In the data rows, zero lies at 4.5, halfway between 4 and 5.
Some points:
[5 3 2 4 5 3 7 0 7 3 5 2 5 4 3 3 3 3 1 4 1 6 3 4 7 6 1 3 1 3 5 2 6 3 6 8 4 3 5 4 7 5 6 7 5]
[3 2 6 3 6 3 3 0 4 6 6 2 2 4 9 4 4 3 5 4 4 9 3 8 5 1 5 5 7 6 2 8 6 0 4 4 4 6 4 7 1 2 3 3 4]
[4 4 2 3 3 8 6 5 8 5 6 1 4 5 5 6 5 3 5 5 4 3 6 5 3 4 4 3 5 4 5 5 6 6 3 4 8 4 5 3 3 5 4 2 3]
[7 1 6 6 5 5 5 6 6 3 4 6 2 5 6 5 5 7 4 4 5 6 3 6 8 3 1 4 3 6 4 2 5 8 4 2 5 6 7 5 4 5 5 6 6]
[5 3 4 5 3 8 4 4 6 1 5 4 3 4 4 7 4 3 6 4 7 3 4 5 5 5 4 3 4 4 7 5 3 4 3 5 9 5 6 4 4 6 4 2 4]
[5 0 5 5 5 3 5 7 4 5 4 6 8 4 8 3 5 1 5 2 6 5 6 3 6 3 4 6 3 6 5 6 3 4 0 4 5 1 0 4 3 8 8 5 3]
[4 2 2 9 7 3 3 5 6 4 4 4 2 5 6 5 6 4 6 5 3 5 6 6 4 8 9 3 5 4 6 4 7 4 4 3 4 5 6 6 8 5 3 4 2]
[0 6 3 6 7 5 2 6 5 8 6 5 3 4 4 5 2 5 5 2 4 4 4 4 7 3 3 5 6 5 8 3 3 5 8 5 7 5 4 4 6 4 6 2 5]
[7 6 6 7 6 3 2 2 4 5 4 5 4 4 1 3 5 5 3 6 1 2 7 4 6 3 6 4 4 4 2 6 4 4 4 6 5 1 6 0 4 5 5 3 3]
[3 3 5 5 6 9 2 5 3 4 7 5 3 7 2 1 4 5 3 7 5 6 7 4 6 3 4 6 4 4 5 5 4 3 5 4 4 6 5 3 3 7 5 5 4]
[5 3 6 5 6 3 4 5 5 6 5 3 6 4 4 4 4 4 7 4 6 4 3 4 5 6 4 4 5 6 2 2 5 4 6 5 5 5 4 4 5 4 4 2 2]
[6 2 4 2 6 5 2 4 2 7 3 2 7 4 4 4 4 7 7 3 6 5 5 2 5 2 6 5 0 1 6 5 5 7 6 6 4 3 6 3 4 4 4 6 3]
[4 5 5 5 3 4 6 2 6 3 3 5 6 7 4 9 3 7 4 5 2 5 7 4 6 0 6 6 5 6 5 5 1 5 4 4 3 8 3 3 5 3 4 7 5]
[3 4 6 5 1 5 6 5 5 5 2 4 3 5 2 2 4 4 4 7 4 5 7 4 4 4 3 3 7 2 5 5 4 5 3 3 4 5 5 6 6 7 5 5 5]
[6 5 2 6 1 2 8 4 0 3 4 5 4 7 6 6 0 4 7 2 6 0 9 6 6 5 3 4 5 7 3 8 7 5 8 6 1 3 6 6 2 6 5 5 4]
[3 5 6 6 6 4 4 2 7 5 1 5 4 2 3 4 7 4 4 4 7 6 4 5 3 6 5 2 3 6 8 7 4 8 7 4 1 2 4 5 0 5 5 3 7]
[4 4 8 7 4 6 4 3 5 6 4 7 7 3 3 9 4 4 7 5 2 5 3 4 3 7 1 9 5 6 9 5 9 4 3 3 3 5 6 5 4 5 5 8 1]
[6 8 5 6 4 5 4 3 6 8 5 7 4 5 7 6 4 1 4 5 3 6 6 4 5 5 8 8 4 4 4 4 3 5 6 8 6 6 6 4 6 7 5 5 6]
[6 7 6 3 8 3 8 4 4 4 5 8 5 6 5 5 5 7 5 2 4 8 9 6 3 6 3 2 1 4 4 5 4 3 5 4 7 4 5 3 5 5 2 3 0]
[3 5 5 4 3 6 4 5 2 4 4 5 3 4 4 4 7 7 3 6 5 5 6 2 6 6 4 4 5 6 1 4 5 6 2 6 3 4 4 6 7 5 2 4 5]
[6 7 3 4 6 7 3 5 6 3 3 7 5 2 5 4 2 4 3 4 5 7 6 4 5 5 4 4 4 3 3 5 7 6 2 6 5 3 4 6 6 4 4 5 6]
[8 7 0 4 9 5 9 5 1 2 3 6 3 2 4 5 7 4 8 8 1 5 1 3 5 0 5 3 7 3 5 5 3 5 5 6 5 5 4 8 4 6 9 4 2]
[6 2 7 6 4 5 6 3 4 5 6 7 4 0 4 2 5 6 6 5 6 2 5 7 4 2 7 4 4 7 4 3 2 5 7 6 5 5 6 2 8 4 2 7 6]
[4 3 3 5 5 5 4 6 6 5 5 4 4 3 3 5 4 6 4 2 4 3 3 4 6 5 7 5 5 6 4 5 5 5 3 3 6 6 3 5 4 4 5 5 5]
[1 5 5 4 3 6 2 3 3 3 7 5 5 5 5 4 6 7 6 3 3 4 1 7 4 5 4 5 4 3 1 9 4 6 4 4 3 3 5 6 9 4 7 4 5]
[3 3 6 3 5 3 6 5 5 3 5 6 6 6 2 6 1 1 0 7 8 5 2 4 5 1 9 3 2 7 8 6 5 3 3 3 2 3 6 6 7 2 5 3 2]
[7 5 4 3 9 6 3 4 4 4 7 3 9 5 5 8 3 2 4 6 7 6 5 7 6 7 3 3 7 4 2 6 2 8 5 1 3 5 5 4 7 5 6 7 6]
[2 4 1 0 3 3 3 3 2 2 6 8 6 7 5 3 6 2 5 5 2 6 3 4 2 4 4 5 5 8 6 3 5 8 7 4 5 3 5 2 5 7 1 6 6]
[3 4 6 3 6 4 5 9 7 2 4 3 5 5 3 5 4 7 4 4 3 7 7 5 3 6 7 8 4 6 4 4 5 5 7 6 4 2 5 5 6 4 7 4 5]
[4 4 4 1 4 1 1 4 6 7 4 6 4 3 6 5 6 7 2 7 6 3 6 3 5 4 1 5 7 6 5 4 4 5 4 5 3 6 8 4 5 4 6 1 4]
[5 5 2 6 4 5 5 6 4 6 4 6 4 5 5 5 3 4 4 3 6 6 4 6 5 4 4 3 6 2 4 2 5 5 2 4 5 4 5 4 4 1 4 4 6]
[4 4 5 6 5 4 5 5 5 4 4 4 7 5 4 6 4 5 5 5 4 4 3 3 4 5 5 4 5 4 3 5 6 4 4 7 6 5 3 5 4 4 1 3 5]
[5 5 4 5 3 6 6 5 6 6 4 4 5 4 5 6 5 6 5 5 5 4 4 3 5 3 6 3 4 6 1 4 7 5 4 5 5 3 4 6 4 4 4 5 5]
[5 6 4 8 4 3 0 4 4 1 4 5 7 7 4 6 9 3 2 5 6 4 4 4 3 3 3 4 3 6 2 4 3 3 8 4 6 4 4 6 3 4 5 6 4]
[6 4 9 1 3 4 4 5 4 3 6 5 2 4 5 7 5 3 4 2 3 3 5 5 5 4 6 3 5 1 5 1 5 4 7 4 2 3 2 7 5 7 5 3 4]
[5 2 5 5 4 3 6 5 3 4 4 3 4 4 3 3 5 3 3 4 5 4 5 2 3 3 5 5 8 3 4 5 7 6 4 3 7 4 4 6 6 3 4 5 4]
[6 4 6 6 4 5 7 7 4 8 4 2 6 7 4 3 5 4 2 5 2 5 3 6 5 6 4 3 6 6 4 5 3 7 4 6 3 6 4 3 4 6 3 3 5]
[4 4 3 6 3 4 4 4 4 6 6 5 5 4 3 5 3 7 4 5 5 5 4 5 3 5 5 2 6 3 4 3 5 4 5 4 6 4 0 4 3 4 6 6 5]
[5 4 4 5 5 5 5 6 5 6 3 3 7 6 4 6 3 8 6 5 5 5 1 5 4 4 4 5 4 5 4 3 4 4 4 5 6 3 4 5 4 6 2 2 6]
[4 5 4 3 6 4 5 2 5 6 0 5 3 7 4 3 3 6 5 3 8 5 3 7 5 6 6 5 9 4 4 2 5 3 4 3 6 4 4 4 5 5 7 7 4]
[7 7 7 4 4 3 2 5 1 1 5 2 4 5 2 4 6 3 6 2 3 7 5 5 5 4 6 7 4 5 5 3 5 6 2 6 3 6 7 3 3 3 5 3 7]
[5 4 4 4 3 6 5 6 5 4 3 3 2 4 7 3 4 4 2 7 4 5 3 6 3 4 4 9 3 2 3 3 6 5 7 4 3 6 4 6 4 7 4 5 1]
[3 3 2 4 3 3 6 4 4 4 7 7 5 2 1 4 4 3 7 7 6 4 5 5 3 8 5 8 4 2 2 3 3 3 3 3 3 7 4 4 2 5 4 2 7]
[9 5 3 5 3 5 6 3 3 6 8 3 4 5 4 4 8 7 4 4 7 6 5 4 5 7 4 7 5 6 9 6 3 2 5 5 5 2 5 7 7 4 3 5 6]
[9 4 3 4 0 4 2 7 9 6 4 7 6 6 2 3 5 3 7 2 3 6 4 6 3 2 3 4 5 4 4 7 2 3 6 3 2 4 6 6 6 3 4 5 4]
[2 4 6 5 3 6 4 4 3 4 4 5 5 5 5 5 5 4 4 5 6 4 5 4 4 4 4 4 7 2 2 3 4 4 4 8 4 3 4 5 6 4 3 5 6]
[6 6 7 6 4 5 5 5 4 5 4 6 4 5 5 4 3 3 3 5 6 5 1 3 3 6 4 6 5 4 3 6 6 4 5 4 9 4 5 3 4 3 4 4 5]
[4 7 5 4 7 0 2 6 6 4 5 2 0 6 4 6 1 5 7 6 5 3 4 3 3 4 3 5 4 4 5 6 2 5 2 4 5 2 4 4 5 6 1 8 6]
[6 4 5 7 6 5 6 3 4 4 4 6 1 6 5 6 6 4 5 5 5 4 4 2 3 4 3 5 3 3 4 4 6 3 7 1 0 3 2 0 8 4 6 0 7]
[6 5 6 3 5 7 2 6 3 5 5 4 4 3 5 3 1 5 6 8 1 4 6 6 2 6 3 2 4 8 6 3 4 2 3 5 3 2 3 4 4 3 7 6 5]
[6 5 4 3 5 6 5 3 6 3 4 4 4 4 4 2 4 4 4 3 4 3 4 4 6 7 4 6 6 6 6 6 2 7 5 5 3 5 0 5 3 0 1 5 0]
[3 6 5 7 6 3 5 5 5 2 4 3 7 3 6 2 3 5 6 6 6 6 6 7 3 3 2 5 4 3 8 6 5 6 5 5 6 8 3 5 6 4 5 2 4]
[4 3 4 4 3 5 5 5 6 4 5 4 4 3 5 5 5 4 3 5 4 1 6 4 5 6 4 4 4 5 4 4 3 5 3 4 6 7 5 4 4 4 3 3 5]
[6 5 4 2 4 5 5 4 4 6 1 4 6 3 7 6 6 5 4 5 4 3 6 3 2 4 6 4 5 4 4 4 5 4 5 4 5 5 4 3 4 2 4 5 8]
[1 3 5 5 1 3 7 5 1 7 4 3 3 2 4 6 5 3 3 3 2 7 5 4 4 5 3 4 2 4 3 4 0 6 5 2 5 3 7 5 4 1 6 6 3]
[2 3 5 3 9 5 7 6 4 6 3 7 6 7 5 4 5 5 3 3 2 0 3 5 4 6 3 5 4 3 5 6 4 1 4 5 5 5 6 9 2 2 4 5 8]
[4 4 4 5 3 5 3 4 3 5 5 4 6 5 5 5 6 6 3 4 3 4 6 4 6 4 5 2 6 3 5 5 6 4 3 6 4 6 2 6 5 6 3 5 7]
[3 7 7 5 3 5 5 1 5 4 8 3 7 5 8 1 4 5 6 5 3 3 5 4 6 3 6 5 5 5 4 2 6 7 4 0 6 2 5 7 5 6 5 3 6]
[3 8 4 3 6 4 5 5 5 7 6 3 3 5 2 5 9 2 5 5 7 2 5 9 4 1 5 6 2 5 5 3 6 5 3 6 3 5 2 3 5 4 5 7 3]
[3 7 5 2 3 5 5 6 3 5 0 3 6 2 3 4 4 3 5 3 5 5 3 4 6 5 4 3 2 7 4 5 4 1 4 2 4 7 3 5 7 8 3 4 5]
[3 7 4 6 6 6 6 3 5 4 8 3 4 3 7 3 3 5 3 0 6 4 2 0 0 3 5 3 7 6 5 3 2 3 2 6 0 7 8 3 4 7 5 6 2]
[1 6 5 4 3 3 9 9 7 2 6 4 6 4 8 3 7 4 7 6 6 7 3 3 9 5 5 4 7 3 6 6 6 1 6 5 3 2 6 1 3 5 5 8 4]
[4 2 4 4 2 8 4 5 6 2 3 4 2 4 5 7 5 3 4 4 5 3 5 6 4 6 5 4 5 4 6 5 3 4 4 5 8 5 5 2 4 5 5 3 4]
[6 6 3 4 4 4 4 6 3 5 6 4 5 4 3 4 5 4 4 3 5 3 5 3 5 5 5 4 5 3 5 5 7 3 6 2 6 8 4 5 4 4 3 6 5]
[5 4 7 2 3 3 5 3 6 5 6 6 3 9 4 3 5 4 8 6 6 6 4 1 3 7 6 2 2 5 4 4 5 7 4 7 5 9 4 5 4 3 9 6 5]
[4 5 3 6 2 5 3 5 4 3 2 3 6 7 7 3 4 5 5 7 5 4 3 5 6 6 6 5 4 3 7 2 1 3 4 4 3 5 5 6 4 3 5 4 3]
[5 5 4 4 2 3 4 6 3 5 6 6 5 3 6 6 4 8 1 5 4 4 2 7 4 6 6 2 3 2 4 6 6 5 3 5 5 5 3 2 2 5 5 5 4]
These points spread out most along one direction. Take the direction at right angles to it along which they spread out most. Go by this last direction. For each point below, how far along it does it lie, from 0 to 99? 50 is the average, and the first point above lies past it. One standard deviation of the points above along it is 16.
[5 3 6 5 6 3 4 5 5 6 5 3 6 4 4 4 4 4 7 4 6 4 3 4 5 6 4 4 5 6 2 2 5 4 6 5 5 5 4 4 5 4 4 2 2] : 53
[6 4 9 1 3 4 4 5 4 3 6 5 2 4 5 7 5 3 4 2 3 3 5 5 5 4 6 3 5 1 5 1 5 4 7 4 2 3 2 7 5 7 5 3 4] : 43
[6 2 4 2 6 5 2 4 2 7 3 2 7 4 4 4 4 7 7 3 6 5 5 2 5 2 6 5 0 1 6 5 5 7 6 6 4 3 6 3 4 4 4 6 3] : 42
[4 4 3 6 3 4 4 4 4 6 6 5 5 4 3 5 3 7 4 5 5 5 4 5 3 5 5 2 6 3 4 3 5 4 5 4 6 4 0 4 3 4 6 6 5] : 44
[3 6 5 7 6 3 5 5 5 2 4 3 7 3 6 2 3 5 6 6 6 6 6 7 3 3 2 5 4 3 8 6 5 6 5 5 6 8 3 5 6 4 5 2 4] : 70
[5 4 7 2 3 3 5 3 6 5 6 6 3 9 4 3 5 4 8 6 6 6 4 1 3 7 6 2 2 5 4 4 5 7 4 7 5 9 4 5 4 3 9 6 5] : 44
[6 4 5 7 6 5 6 3 4 4 4 6 1 6 5 6 6 4 5 5 5 4 4 2 3 4 3 5 3 3 4 4 6 3 7 1 0 3 2 0 8 4 6 0 7] : 36
[4 5 4 3 6 4 5 2 5 6 0 5 3 7 4 3 3 6 5 3 8 5 3 7 5 6 6 5 9 4 4 2 5 3 4 3 6 4 4 4 5 5 7 7 4] : 67
[3 4 6 5 1 5 6 5 5 5 2 4 3 5 2 2 4 4 4 7 4 5 7 4 4 4 3 3 7 2 5 5 4 5 3 3 4 5 5 6 6 7 5 5 5] : 46
[6 6 3 4 4 4 4 6 3 5 6 4 5 4 3 4 5 4 4 3 5 3 5 3 5 5 5 4 5 3 5 5 7 3 6 2 6 8 4 5 4 4 3 6 5] : 47
[4 4 5 6 5 4 5 5 5 4 4 4 7 5 4 6 4 5 5 5 4 4 3 3 4 5 5 4 5 4 3 5 6 4 4 7 6 5 3 5 4 4 1 3 5] : 47
[4 3 3 5 5 5 4 6 6 5 5 4 4 3 3 5 4 6 4 2 4 3 3 4 6 5 7 5 5 6 4 5 5 5 3 3 6 6 3 5 4 4 5 5 5] : 54
[3 5 5 4 3 6 4 5 2 4 4 5 3 4 4 4 7 7 3 6 5 5 6 2 6 6 4 4 5 6 1 4 5 6 2 6 3 4 4 6 7 5 2 4 5] : 19
[3 7 5 2 3 5 5 6 3 5 0 3 6 2 3 4 4 3 5 3 5 5 3 4 6 5 4 3 2 7 4 5 4 1 4 2 4 7 3 5 7 8 3 4 5] : 61
[6 5 4 3 5 6 5 3 6 3 4 4 4 4 4 2 4 4 4 3 4 3 4 4 6 7 4 6 6 6 6 6 2 7 5 5 3 5 0 5 3 0 1 5 0] : 61
